In the rows, 128 means zero.
Families of rows that turns and mirrors carry onto each other, the same ones carrying the whole set onto itself: the rest of each named row's family, in list order:
4 families of 8 rows:
J_791: [ 97 130 137 143 110 166 104 134  96 136 118 102]
J_728: [135 142 133 161 171 152 131 141  91 135  93 105]
J_769: [163 145 144 113 137 135 118 109 126 118 115 172]
J_174: [119 110 151 148 140 141 158 144 137 148  91 143]
J_870: [153 142 120 132 113 139 160 121 155 140 128 148]
J_475: [137 129 147 167 168 139 118 147 102 127  89 110]
J_275: [160 162 140 113 129 143 108 109 127 120 103 168]
J_986: [137 152 108 139 104 147 131 115 116 127 151  99]
J_263: [155 153 136 106 139 157 112 110 121 120 116 174]
J_517: [154 151 139 111 130 139 100 116 120 111 126 166]
J_497: [134 138 118 158 109 143 133 115 128 118 152  94]
J_537: [122 130 143 154 152 148 162 145 137 150  85 139]
J_626: [ 98 124 135 147 111 178 113 117 105 125 122 102]
J_408: [110 115 155 123 115 161 101 131 126 127 114 167]
J_33: [162 159 133 140 157 132  97 125  94 109 121 117]
J_500: [101 121 145 147 118 161 104 120  91 123 119  99]
J_56: [130 156 112 149 107 153 139 101 128 119 144 100]
J_356: [108 128 155 120 118 164 103 131 122 139  90 158]
J_866: [167 167 120 133 162 145 114 116  94 117 120 124]
J_304: [140 152 125 142 119 139 167 113 158 135 118 146]
J_393: [109 118 151 122 122 181 107 123 117 131 102 160]
J_3: [174 157 125 140 155 129 122 112  97 114 126 114]
J_351: [135 152 118 140 104 135 129 102 116 116 150 101]
J_121: [134 122 152 159 151 135 150 146 147 138  88 148]
J_166: [154 141 126 150 122 128 159 118 161 125 130 139]
J_736: [112 112 166 124 127 160 107 127 116 129  93 159]
J_979: [141 142 130 129 113 127 160 114 154 134 130 151]
J_952: [135 111 145 151 141 155 157 146 140 152  86 142]
J_727: [143 128 139 168 158 156 127 138 100 138  87  97]
J_992: [175 165 124 142 148 140 110 110 101 114 111 110]
J_440: [133 123 140 164 160 141 133 139  93 133 101  96]
J_802: [ 97 110 141 151 110 166 110 133 111 127 129 108]

Same family as J_626: J_728, J_263, J_537, J_56, J_866, J_304, J_393
Same family as J_166: J_475, J_517, J_497, J_408, J_33, J_121, J_802

Families of rows that turns and mirrors carry onto each other, the same ones carrying the whole set onto itself: the rest of each named row's family, in list order:
5 families of 5 rows:
J_625: [166 173 190 108 139 104 137 112 168 123 111 188 129 155 100 164 124 162
 153 131 123 153 102  75 101 107]
J_282: [142 149 159 118 167 128 151  70 122 121 139 177 103  92 105 174 137 157
 123 113 109 121 146  79 117 107]
J_343: [147 132 160  93 151 112 122  94  84 142  94 186 133 111 120 144 168 187
 142 154 120 184 125  76 112 135]
J_575: [199 142 151 100 146  84 148 115 107 107 125 156 144 104  93 144  84 127
 121 156 130 135 138  72  82 140]
J_292: [113 149 174  95 128 104 184  90 139  87 110 196 130 120  98 156 119 148
 117  96 152 149 139  68 104 134]
J_491: [147 132 162  94 152 110 120  96  89 142  90 185 133 115 117 145 168 188
 146 160 118 186 124  79 110 138]
J_464: [101 145 183 106 132  97 171 103 164  85  90 193 122 139  80 167 120 156
 134 140 129 165 140  98  84 158]
J_795: [186 135 148 110 156  88 144 111 108 105 121 152 132  97  84 152  88 129
 121 175 112 135 150  90  75 154]
J_643: [129 144 167 131 173 122 138  79 143 118 121 174  92 105  89 186 138 166
 138 156  85 133 150 108  98 130]
J_596: [146 131 160  94 153 111 121  94  86 142  91 186 132 111 118 145 169 189
 143 158 117 185 126  79 112 137]
J_321: [164 122 148 129 187  91 164 120 135  81 107 161 126  88 143 154 145 153
 151 121 108 157 147 135 104 167]
J_907: [149 133 162  92 150 111 122  95  86 143  93 186 135 114 120 142 167 188
 143 152 122 186 123  74 113 134]
J_58: [199 145 158 102 144  80 143 122 118 106 117 157 144 115  88 145  83 129
 128 168 125 142 133  79  75 145]
J_141: [ 97 137 165 105 142 111 183  79 132  85 113 190 115 102  92 165 125 150
 112 109 136 144 157  83 101 145]
J_649: [114 154 185  96 123  95 177 105 160  87  96 198 134 143  90 158 116 152
 131 115 148 163 127  77  93 142]
J_859: [186 137 155 114 169  84 169 130 139  85 110 168 146 103 153 140 138 148
 152  94 134 160 126 109 113 147]
J_680: [143 160 186 124 155 107 130 104 172 120 104 181 109 144  86 180 130 168
 156 168  93 153 123 107  88 130]
J_806: [192 137 145 106 154  89 148 108 101 105 129 154 136  93  91 148  87 126
 116 161 121 131 148  79  81 145]
J_980: [175 127 145 120 180  92 171 117 127  83 115 164 133  85 151 146 142 149
 143  97 124 152 141 117 113 153]
J_731: [150 133 163  92 150 109 120  98  89 142  90 187 135 116 118 143 167 188
 146 157 121 187 121  76 111 135]
J_697: [ 90 135 171 113 145 107 176  87 147  83 100 190 109 114  81 173 125 155
 122 135 122 154 157 101  89 160]
J_128: [165 168 174 104 146 116 150  91 139 124 134 185 125 122 112 160 127 155
 133  98 133 133 116  58 119  93]
J_547: [170 130 159 126 178  84 159 134 151  83  96 164 132 109 138 152 142 156
 162 132 110 168 134 137  97 169]
J_151: [184 139 163 116 168  80 162 141 154  84  98 169 144 118 145 143 137 152
 162 115 126 171 120 121 102 158]
J_407: [191 140 155 109 151  82 140 119 118 105 115 155 137 111  83 151  85 131
 128 181 114 142 141  90  71 154]

Same family as J_407: J_575, J_795, J_58, J_806
Same family as J_151: J_321, J_859, J_980, J_547
Same family as J_907: J_343, J_491, J_596, J_731

Families of rows that turns and mirrors carry onto each other, the same ones carrying the whole set onto itself: the rest of each named row's family, in list order:
4 families of 8 rows:
J_379: [131 144 129 120 147 143 117 132 136 118 152 135  96 121 110 102  73]
J_290: [139 139 124 129 154 142  86  91 130 145 123 105 140 103 106 120 109]
J_388: [122 147 127 116 136 126 121  99 143 109 152 162 106 137 117 123 102]
J_985: [126 130 111 127 136 122 114 102 156 128 145 135 140  98 127 110  96]
J_24: [140 134 116 151 153 150 116 100 157 133 123 114 115  90 132 128 112]
J_666: [110 106 125 161 157 133 138 130  81 129  76 127 116 114 147 140 135]
J_783: [115 129 131 129 124 121 162 137  91 113 105 141  90 145 130 154 150]
J_82: [128 158 118 115 133 116 129 112 142 120 159 145 116 136 119 108  95]
J_797: [ 98 115 121 131 150 136 149 135  92 145  91 124  80 120 126 165 141]
J_582: [117 131 141 130 139 123 117 159  64 134  78 110 141 137 119 131 117]
J_578: [132 141 122 113 151 147 117 117 153 140 148 122  79 102 118 136 106]
J_445: [132 156 111 141 132 126 122 101 140 128 133 117 150 125 108 100  92]
J_834: [139 135 134 104 159 130  89  96 134 134 149 140 106 107 135 131 124]
J_224: [135 115 144 130 149 123 125 138  71 124 101 127 108 121 156 142 158]
J_479: [133 124 140 135 142 132 118 148  57 134  88  94 129 125 115 124 130]
J_132: [124 135 114 104 137 125 110 111 151 140 155 127 124 101 109 115  91]
J_396: [143 147 115 127 149 127 102  96 141 152 135 103 140 100 126 118 118]
J_924: [107 132 134 121 131 117 148 144  96 129  91 141 103 141 138 170 150]
J_809: [139 148 123 101 150 118 108 106 143 144 161 131 108 111 135 126 122]
J_743: [103 108 136 117 123 124 140 168  79 140  93 110 110 132 130 154 130]
J_46: [105 114 134 148 154 133 132 152  60 120  89 130 117 133 126 113 101]
J_890: [112 138 127 135 118 133 153 147  77 122  92 107 110 150  90 137 121]
J_540: [105 106 139 123 125 122 138 171  72 128  96 121 118 137 137 140 122]
J_465: [127 131 118 114 139 121 107 112 146 129 153 136 135 103 120 102  86]
J_590: [106 105 135 138 122 122 144 161  79 124  85 120 128 134 144 143 129]
J_505: [ 95 122 131 118 147 134 143 158  71 135 103 127  81 138 105 137 106]
J_867: [100 142 132 119 122 123 145 159  82 131  88 123 113 153 101 152 120]
J_889: [121 152 117 142 130 138 118  94 139 117 125 128 138 132  88 113  88]
J_362: [124 133 108 117 134 125 116 101 162 139 145 127 130  95 116 124 102]
J_109: [124 120 143 132 148 117 118 145  78 132  81 128 130 125 155 150 148]
J_535: [138 138 123 157 149 146 115 114 139 111 128 128 130 111 125  94  81]
J_124: [104 106 130 132 121 126 146 158  87 136  83 110 119 128 136 157 138]

Same family as J_809: J_82, J_582, J_445, J_396, J_924, J_867, J_109
Same family as J_797: J_379, J_24, J_666, J_578, J_46, J_505, J_535
Same family as J_890: J_290, J_388, J_783, J_834, J_224, J_479, J_889

Families of rows that turns and mirrors carry onto each other, the same ones carrying the whole set onto itself: the rest of each named row's family, in list order:
4 families of 8 rows:
J_706: [130  89 140 109  92 137 128 141 167 110 132 115 103 104 119  92 131 145
 112 175 141 146 144 151 163 112  23]
J_753: [ 90 120 150 116 110 130 144 104 139 111 184  84 141 134 140  75 114 160
  67 116  78 121 136 148 160 139  68]
J_805: [101 144 154 103 120 107 107 129 144 109 182  76 144 143 126  81 106 161
  93  93  74 123 116 144 140 129  74]
J_966: [114 117 169  97  98 111 136 127 131 102 196  87 143 121 120  79 106 166
  90 119  78 122 142 146 151 136  56]
J_953: [100 122 166 148 129 122 109 162 115 127 139  78 103 129 148  85 137 161
  84 124  82 144  93 174 192 152  54]
J_381: [123 127 154 145 118 113 137 133 129  96 148 121 163  98 135 126 112 143
 101 113 113 137 140 118 162 168  44]
J_827: [107 152 130 153 127 152 113 167 146 115 130  78  97 106 121  52  95 114
 126 135 123 133 116 133 131 109  68]
J_999: [107 140 154 101 127 135 125 141 115 124 180  76 140 127 123  97 102 164
  96 108  85 114 121 179 169 123  46]
J_20: [100 140 163 165 106 116  63 152 176 108  97 108 108 106 111  92 122 161
 102 134 119 161 132 150 158  97  53]
J_892: [110  84 160 121 115 101 128 175 151 106 113  83 154 117 135 107 148 159
 118 120  72 145 134 158 157 128  92]
J_695: [115  87 169 139 114  96 118 174 138 115 138  86 121 125 153  69 159 155
  83 140  80 157 111 152 172 158  67]
J_369: [115 128 143 153 105 130 112 168 168  92 141  78 127 104 117  32 102 129
 102 151 112 150 140 123 124 101  66]
J_353: [117 108 152 130 109 141 113 132 167 132 126 132 113 104 138  83 140 146
  97 164 149 137 160 152 164 126  19]
J_937: [ 90 133 137 148 122 144 120 158 169 113 144  94 123 111 147  33 105 128
  98 155 112 132 163 131 126 108  56]
J_756: [108 100 145 114 122 100 117 153 141 122 145  83  98 147 170  89 143 149
  88 132  92 138  90 153 166 164  51]
J_314: [106 139 149 126  91 153 113 121 140 137 129  93  59  96 115  96 136 121
 104 134 120 134 103 145 156 104  80]
J_425: [ 88 102 143 129 129 121 130 145 154 114 123 101 172 122 131 119 149 158
 104 109  75 146 136 155 167 122  95]
J_720: [111 100 141 113  65 132 135 119 161 113 131 104  77  87 110  95 140 133
  93 155 113 140 128 139 146 104  81]
J_395: [107 133 176 166  98 125  83 141 172  92 135 104 126 103  86  61 122 161
 109 138 110 170 146 132 155  98  66]
J_301: [123 145 162 145 127  90 105 149 132  87 148 102 132 124 137 104  95 158
 116 102 105 135 122 120 151 176  42]
J_567: [111 126 144 123 135 123 127 184 121 118 109  74 144 111 139 126 126 146
 117 102  83 128 123 169 162 122  81]
J_974: [ 76 106 138 129  82 146 137 114 166 129 131 112  93  86 130  95 130 120
 103 146 102 124 135 139 133 103  89]
J_233: [ 91 134 178 179 100 135  82 120 172 121 125 124 135  89 102  80 128 146
 107 127 116 152 144 133 150 110  68]
J_546: [108 162 178 150 121 153  74 132 153 118 127  92 102 118  97  76 122 158
 119 124 122 152 138 152 170  93  57]
J_213: [ 88 134 120 140 115 125  95 178 173 113 128  82 104 114 138  52 107 128
  92 151 104 143 117 146 125  87  64]
J_570: [108 103 158 155 124 118 128 153 136 113 133  84 129 129 181  76 145 140
  67 138  94 152 118 134 173 167  54]
J_639: [122 126 134 114 128 159 120 149 153 123 117 101  91 119 122  94 116 143
 136 152 146 129 140 165 166 108  28]
J_104: [116 128 127 118 103 126 109 139 163 111 139 119  88 110 126  87  96 151
  98 161 146 128 137 156 153 118   4]
J_722: [112 110 147  98 121  97 116 152 149 113 113  98 132 128 140 145 148 158
 119 102  89 135 123 153 159 134  82]
J_265: [ 96 137 138 113  71 126 108 114 160 117 137 108  83  85 109 116 107 133
  91 132 112 125 120 142 132  89  68]
J_318: [134 118 167 137  96  94 138 137 124  91 161 109 139  95 115 102  99 156
 108 113 101 126 135 126 151 176  51]
J_97: [121 149 160 149 113 116 132 148  99 104 139  92 110  95 132 120  96 148
 103 101 101 119 115 143 166 169  54]

Same family as J_97: J_953, J_827, J_999, J_314, J_567, J_546, J_639
Same family as J_318: J_706, J_966, J_892, J_695, J_369, J_720, J_395

Families of rows that turns and mirrors carry onto each other, the same ones carrying the whole set onto itself: the rest of each named row's family, in list order:
5 families of 4 rows:
J_856: [137 102  90 155 157 128 102 134 131 119 160 116 136 161 142 123 143 146
 144 141 137 118  83 124]
J_459: [115 166 124 129 139 134 148 113 160 170 141 117 135 114 127  79 134 125
 134 158 104  89 130 146]
J_852: [110 145 159  99 137 163 136 123 152 109 147 173 140 127 140 108 158 140
 128 148 108 143 125 112]
J_884: [133 123 160 187 116  92 132 167 133 127 112 139 129 119 125 127 124 118
 126 119 115 118  88 112]
J_703: [130 156 144 128 124 152 165 111 142 142 132 122 127  97 137  83 136 154
 113 136  95  95 141 135]
J_784: [130 149 162 177 118  93 135 168 136 126 131 130 133 130 121 146 108 113
 118 122 133 124 115 104]
J_838: [147 125  79 155 156 123 122 159 116 125 162 122 135 138 144 106 160 139
 129 122 161 119 110 114]
J_212: [137 146 132 158 126 138 139 128 154 150 118 112 141 103 159  70 130 124
 127 152  93 102 142 147]
J_903: [125 144 156 133 147 157 115 110 164 104 131 177 138 152 125 127 159 130
 159 132 100 136 115 116]
J_696: [139 132 133 171 111  95 136 166 125 128 136 142 106 115 119 127 122  99
 110 112 127 127  92  99]
J_164: [113 128  75 147 147 121  90 127 128 128 162 131 141 145 140 110 146 131
 128 142 160 101 113 134]
J_679: [133 110  87 160 149 126  98 138 133 132 150 145 135 146 155 104 157 148
 146 147 154 108  87 137]
J_431: [142 110  72 151 142 115 118 141 131 136 179 141 125 149 149 118 151 134
 128 133 151 114 102 119]
J_824: [134 120 145 173 125 104 124 171 130 122 119 106 121 120 127 119 103 107
 122 124 118 131  83 113]
J_538: [121 130 158 114 131 168 127 118 158 126 134 168 136 132 115 128 167 133
 134 153 104 154 132 105]
J_385: [113 162 168 126 138 145 136 129 159 126 152 168 145 144 101 127 157 118
 142 162  99 147 119 125]
J_948: [113 153 152 118 131 162 120 115 164 118 144 166 155 159 112 137 149 111
 135 141 110 139 123 104]
J_248: [132 137 131 129 127 154 150 118 159 171 122 114 123 101 131  80 134 140
 125 141 102 101 149 128]
J_618: [130 137 127 163 131  95 138 163 115 116 123 128 126 110 128 137 138 106
 118 106 131 128  93  80]
J_194: [131 157 120 139 120 148 150 120 158 162 133 107 151 114 133  87 115 115
 118 142 111  97 151 150]

Same family as J_618: J_852, J_703, J_838
Same family as J_884: J_679, J_948, J_194
Same family as J_696: J_431, J_538, J_248
Same family as J_212: J_784, J_903, J_164

